Turns in one plane each, and the order they were made in; the first pair answered
turn lani:
[  4  -1  -8  15  -4  16  -8  -6 -12   0   0  11   2]  ->  [ -1   2   7   3  -6  15  -3  -9  -3 -19  -1  13   5]
[ 14  -5 -10  13 -22  -5 -19 -13   5   0   6  -4  -3]  ->  [ 11   1   8  -7 -12  -7  -3 -17   9 -21  13  -2 -12]
[ -5   4   8  -8  -3 -10  12  -4   8  20 -10  -1  12]  ->  [ -3   5   8 -11   3 -11  17  -4   4  20  -7   1   6]
turn lukik:
[-13  -5  -2 -13  15  10  10   1  -9  -6  -3   2  -7]  ->  [  2 -11  -3   0  13  15  -2  -5  -5 -14   7  -1  -9]
[-1  2  1 -3  3  8 10 -2 -9 -4 -7  7  5]  ->  [15 -5 -1  8  2  8  2 -9 -3 -5  6  3 -1]
[-13   3   2  -7  -2  -2   0  -3   4 -35  13   2   2]  ->  [ -4   0   6  -5  -1 -13   2  -2   9 -28  23  -4  -5]
turn Sapun:
[ -8  -1 -17   4  19   6   4  10 -17  13  -8  -4  -9]  ->  [ -2  -2 -17   7  17   9   4   7 -18  14  -9  -3  -5]
[ -4  -4  -6 -26   0 -18   5  -6   0 -23 -14   1  -9]  ->  [  0 -13 -13 -11 -14 -19  -5  -6   4   4 -27   0  11]
[  5  -6  15  -5  -9 -18   0  -6  14  12  -1   1   4]  ->  [ 12  -8  18  -5  -1 -13   3 -11  12   0   4   1  -2]
[ 18 -11 -15   9  -6   0 -20  -1  13   4  11 -12  -4]  ->  [ 12  -4 -12  -4   3   0 -12   1  11 -15  19 -10 -17]
turn toz:
[-18   6  -7   4   3  -6   2   7 -16   7  -6   2  -9]  ->  [ -3   1  12   3   3  10   2 -10  -9 -23  -4   6   0]
[ -8  -2 -14   9 -16  19 -22  -5  -4 -12 -10   4  20]  ->  [ 26 -11   2  19  -5   1 -14 -17   9  -2  15  -3   3]
[  5   0   7  -3   8 -15   4   1   1  11  17 -13 -22]  ->  [-28   7  -8 -15  -1   7  -5   9 -10  -3  -7  -5  -5]
[  6  -4 -21  12  -4   1 -18   7 -18  12  -1  -6 -13]  ->  [  5  -1 -11   5  -6  21 -22  -4 -13 -18  -9   2   1]
turn bafu:
[-17  -2  -9 -18  11  20   7   3 -12 -11   7   1 -15]  ->  [-20  -7 -13 -11  -2  -3   2  15  -5  24   7  -7 -13]
[ 36 -14  20  18 -15 -16  10 -15  27  32  -6 -10  17]  ->  [ 37  -7  28   7   8  21  16 -33  14 -28  -3   6   9]
[ -2  -2   4   0  -5  -5   1   4   4   1 -10   5  14]  ->  [-1 -2  6 -1  0  2  3  1  3 -8 -9  9 11]
Pairs:
(2 to 3 turns a pair)
[  2  -5   7   3  -9  16 -10  -7   4 -14  12 -13  -4]  ->  [-20   8   2 -13   1  10   8   6  -8  -3   3  -9 -10] : lani, lukik, toz
[-46  10  -6 -24 -21 -18  -6  26   8 -14  -7  -3  -1]  ->  [ 21 -17  -5  29 -24  -6 -35  -8  21  -5  23 -10  -2] : lukik, Sapun, toz
[ 25 -16  -3  11   2  -3   3  -9  -2  22  14   5  -5]  ->  [ -3  -9  17 -23 -14 -15   9  -2  16  -5   5   7   5] : lani, toz, lani
[  3  -2 -17   9  -3  -3  -8  13   0  33   9  -5   7]  ->  [ -5  10 -14  -6  17  27   5   3 -18  -1  -1  10   8] : Sapun, lukik, lukik
[-13  10 -16   5  23  -1  15  12 -19  17  -7   9  -3]  ->  [ 15  -2 -14  27  20  -3  -1   1  -8  15  18   2 -13] : lukik, lukik
[  4   2   2  -2  17 -14  16  -2  -6   9   8  -2 -13]  ->  [ -5  -5  -7   9  -9  -8  -3   2  -1  22 -12  -2  13] : lani, lukik
[  7   6  12 -17  21   8  25  -6   1  -1  -9   8  -4]  ->  [ 28 -10   4   9   2  -1  -4 -12  17   8  14  -6  -8] : Sapun, lukik, lukik
[17  0  5  4  6  0 11 -7 -1  4  2  3  1]  ->  [ 11   1   2   2   9  -4   9   0  -1  -1  12  -1 -11] : Sapun, lukik, toz
[  8   1  20  -9  -1  -1   1  -4  15 -11  15   9   4]  ->  [ 14  -1  17  -3   5   7   1  -9   9 -12  13  12   5] : toz, lukik, toz
[  7   6 -12   9  20   9  -5  -6 -13   3  11  -5 -10]  ->  [  1   9   8 -10  10   9  -1 -10   3 -26   9  -3  -2] : lani, lani
[ 10  -3 -17  18  10   8   8  -7 -13  27  -8   0   2]  ->  [ 21  -3  -5  13  15   8   5 -15  -3 -10  17  -2 -15] : toz, Sapun, lukik
[ -3  -1   0  -7   1  10   1  -7 -10 -22 -15   9   9]  ->  [  2  -9 -17  12  -9 -12 -14   3  -6  11   2  -6  -3] : Sapun, lukik, toz
[-10   8  -2 -13   8   7  14   7  -7   4  -9   7   3]  ->  [ 5  5 -2 -4 19  8 14  0 -8  0  5  6 -8] : toz, lani, Sapun
[  6  -4   9   2 -15   4 -11  -7  15  -5  -7  -3  19]  ->  [ -4  -2   2  -3 -16 -14  -7   7  14  14  -8  -8  13] : lukik, toz
[-19  -1 -29   1 -18  -5 -12  18  -8  -3  -5  -2  -6]  ->  [  5  -7 -13   7 -18   7 -17  -4   4 -32   5   2  -2] : lukik, toz
[ 10   3  -3  -4   8  16   7 -14  -6  -2  -9  12  -4]  ->  [ 16   1   8  -1  -1   7   4 -17   5   2  -9   9   3] : Sapun, Sapun, toz
[  4  -1  19 -10 -10  -7  10  -7  14  -3  -4   9   8]  ->  [ -8   8   3 -15   9  -8  19   3  -7   8  -1  11  -6] : toz, toz, lani
[-6 -3  2 -5  1 -9 -1 16  4 13  1 -6 13]  ->  [14 -7 10  2  4  3 -5  0  8 -5  6 -1 15] : lukik, toz
[ -8   7  15 -22  -2  -4  15   6   4 -15  11   0 -10]  ->  [ -6  -1 -15   4  -9  -7   0  16  -7  27   6  -4  -7] : toz, lani
[ -6   6 -11 -11  -3 -14   4   6 -13  11   0  -3  -9]  ->  [ -9   7 -12 -11  -8   7  -6  -2 -13 -15  -6   2   1] : lukik, lani
[ 22   0  30   1 -16   2  -3  -7  25  -7 -10   0  18]  ->  [  5   5  29 -13 -14 -23   9  11  25  11  -2  -6   2] : toz, lani
[  6  -4   4  11   8  29 -16   3  -4 -20   2  18  -7]  ->  [-18  -1   3  -3  -7  21 -19  15  -1 -20  -9  16   2] : toz, toz, lani
[-15  10  -7  -9  -2  10   0  10  -7  -7 -16  12   2]  ->  [ -2   5  -9   2   3 -12   7  15  -5  21   1   4 -13] : toz, toz
[  9   6  12  -5  20   3  14  -9   4 -10  11   6 -10]  ->  [-14   2 -10   5 -11  -1 -13   7   7  16 -12   1  13] : toz, lani
[10  7 11 -9 22 -6 17  6 -4  6 17  1 -9]  ->  [ 2  2 -7  7 -3  0 -3 13 -4 32 -5 -1 17] : lani, lukik
[ -2   6 -12   2   4   8  -3   5 -13  -5  -5   3  -1]  ->  [  2   1  -3  -2  -3  -6  -8   4   4 -14  11  -5  -9] : lani, lukik, Sapun
[  8   9  -8  11   0  19 -11 -20  -9 -12  -5   7   6]  ->  [ 19   3   5  13 -14 -10 -10 -16  11   8   6  -4   6] : lukik, lani
[ 11 -16  14  14 -27  -7 -29  -9  35 -18  14 -13  26]  ->  [ -7  -2  25 -18  -6 -36   1   8  33 -22  28 -17  -4] : toz, lani
[-11  -1  -7  -9  16  12  10   8 -12  -7  -5  18  -3]  ->  [  3 -10  11  -3 -10   6   2   0  13  -2 -12  14  24] : bafu, Sapun, lani
[-15  -2 -13  21  -8  -8   4   8   6  24  -3  -1  10]  ->  [-24   2 -13  12  -7 -10   5  13   5  19  -1  -2   3] : Sapun, Sapun, Sapun
[ 18  -9  18  -8   5  -5   7  -4   7 -19   4   9   1]  ->  [ 18 -12   9  -1  -1 -22   0   2  12   0  14  -1  -8] : Sapun, lukik, toz
[  1   0  10  -6   0   2  -1  -8  10 -24   8   0  -8]  ->  [ -4  -1 -18  11  -1  -3 -10   6  -5  21   1  -4  -7] : lani, Sapun, Sapun
[-14  20  18 -38   8  15  37   5  -1  -2 -18  11   0]  ->  [ 14  13  34 -29   9  14  38  -9  14  -3  -9   7   4] : Sapun, toz, Sapun
[  5 -13 -18   8  -3  11 -11   0  -8   2   5  -3   9]  ->  [ 14 -12  -8   7   9   9   7  -1 -13  15   0  -2  10] : lukik, lukik, Sapun
[-19   0  -4 -10 -17 -11 -10   8  -1  15   5   0   1]  ->  [ 10  -5  10   0  -8  17  -7 -19  -1  -6   1   9  16] : lani, Sapun, bafu
[16 -5 -3 12 -1 12 -5 -9 -9  4  1 -4  6]  ->  [10 -1 -6  8 -2 -2  1  2 -9 22  0 -7  1] : toz, lukik
[-22  12 -15 -13  16   9   3  13 -20 -28   4  10 -20]  ->  [ -3   4 -29  12  15  23 -13   4 -24 -18   3  11 -14] : lani, Sapun, Sapun
[ 14  -3  19  -3  14   1  14 -14   7  -8   0   2   1]  ->  [-11  -4   2  -2 -11 -11  -2   4   9  17 -15  -2  14] : toz, lani
[14 -9 30 -5 13  1  6 -5  9 -3 -5  3  7]  ->  [  6  -5   7   4  24  15   6   0 -14  14 -15   7   6] : lukik, lani, lukik
[  7   0  -4  15  -9  26   7   2  -7  26 -27  26   7]  ->  [ 15   5  25  -9  10  12  26  -8   6 -17   3  23 -23] : Sapun, Sapun, toz
[  3  -2  -9  14 -10  -2 -14   2   6   6   2  -5   2]  ->  [  8  -2  -1  14  -9   0 -12  -4   9  -1   3  -4   1] : toz, toz
[  5 -10  -7  18 -19   2 -15   0  14  16 -10  -3  26]  ->  [-12  -6  -2   3 -26  -5 -21   7  23  -4  -3  -4  19] : Sapun, toz, lani
[  3   0  -4  11  11  13   0 -10 -11 -10  11  -1  -7]  ->  [ -3   1  -9   8  13  -2   5   2 -13   8  10  -6 -14] : toz, lukik
[-22   1 -25  14   0  -1 -10   6 -11   9  -1 -10 -13]  ->  [-22   6 -21  12   7   6   4   4 -18  18 -15  -2  -5] : Sapun, lukik, lukik
[-15   8 -10 -12  10   6   8   7 -19  -8  -1   5 -10]  ->  [  1  -5   7  -1 -14  13 -10  -8   7 -21  -6   3  15] : toz, lani, lani
[  4  -2 -12   1   3  18 -11  -4  -6 -24  15   0 -16]  ->  [-16   6  -7 -19   6  16   4   5  -9 -25  -3   4  -9] : toz, lukik, toz
[  3   1 -25   9  12   2 -25  11 -17  15 -11   7 -11]  ->  [ -3   2  14 -20  -9 -28 -12  16  17   6 -12   0  -1] : lani, lukik, lukik
[  3  -2  -8  15   3  17  -9  -5 -11  -4  -2   3   4]  ->  [-16   5  -2  -3   2  12   4   5 -12  -2 -16   6  10] : toz, lukik, toz
[ -7  12   9 -14  11  -9   3 -10  -3 -24   1 -10  -4]  ->  [-16  17  -2 -13  12  -3   1  -6 -13 -18  -8  -8  -1] : toz, lukik
